(in the rows, 128 means zero)
Families of rows that turns and mirrors carry onto each other, the same ones carrying the whole set onto itself: the rest of each named row's family, in list order:
3 families of 6 rows:
k_735: [136 112 122  96 122  88 134 119 151 120 147 111 102 115 124 126 114]
k_458: [144 120 128 108 115 148 130 160 141 147 126 117  90 103 100 127 116]
k_664: [157 140 109 151 150 151 142 120 112 133 110 150 124 164 127 113 126]
k_533: [160 103 110  99 125 104 131 124 144 121 134 113 113 107 109 129 129]
k_359: [105 113 171 135 144 107 114  96 148 113 129 109 140 128 143 141 139]
k_234: [ 92 128 188 143 135 156 111 134 143 139 120 115 118 121 129 141 129]
k_243: [130 104 157 137 148 122 112  97 144 113 117 111 151 120 126 144 156]
k_414: [165 107 111 104 123 135 130 143 139 136 124 115 106 101  96 130 130]
k_905: [153 137 107 146 153 128 143 104 116 122 117 148 129 168 138 111 123]
k_526: [ 86 125 186 138 137 124 113 116 148 125 131 111 123 129 144 140 125]
k_513: [123 157 131 151 141 151 143 131 116 140 120 151 104 171 142 110 103]
k_440: [144 150 122 153 144 163 141 133 113 141 111 151 112 165 129 111 116]
k_386: [118 119 173 146 138 170 109 136 138 139 108 115 130 115 114 143 145]
k_673: [116 125 137  98 114 101 134 136 151 132 149 112  87 116 128 124  98]
k_191: [139 105 159 143 146 153 109 117 138 128 106 113 146 113 112 144 159]
k_230: [121 154 129 146 143 127 144 116 120 130 128 148 110 174 150 108 102]
k_740: [120 130 140 104 112 132 132 157 146 146 140 115  80 111 116 125 100]
k_384: [135 146 116 145 148 116 145 102 119 121 125 147 122 174 150 110 113]

Same family as k_386: k_359, k_234, k_243, k_526, k_191
Same family as k_414: k_735, k_458, k_533, k_673, k_740

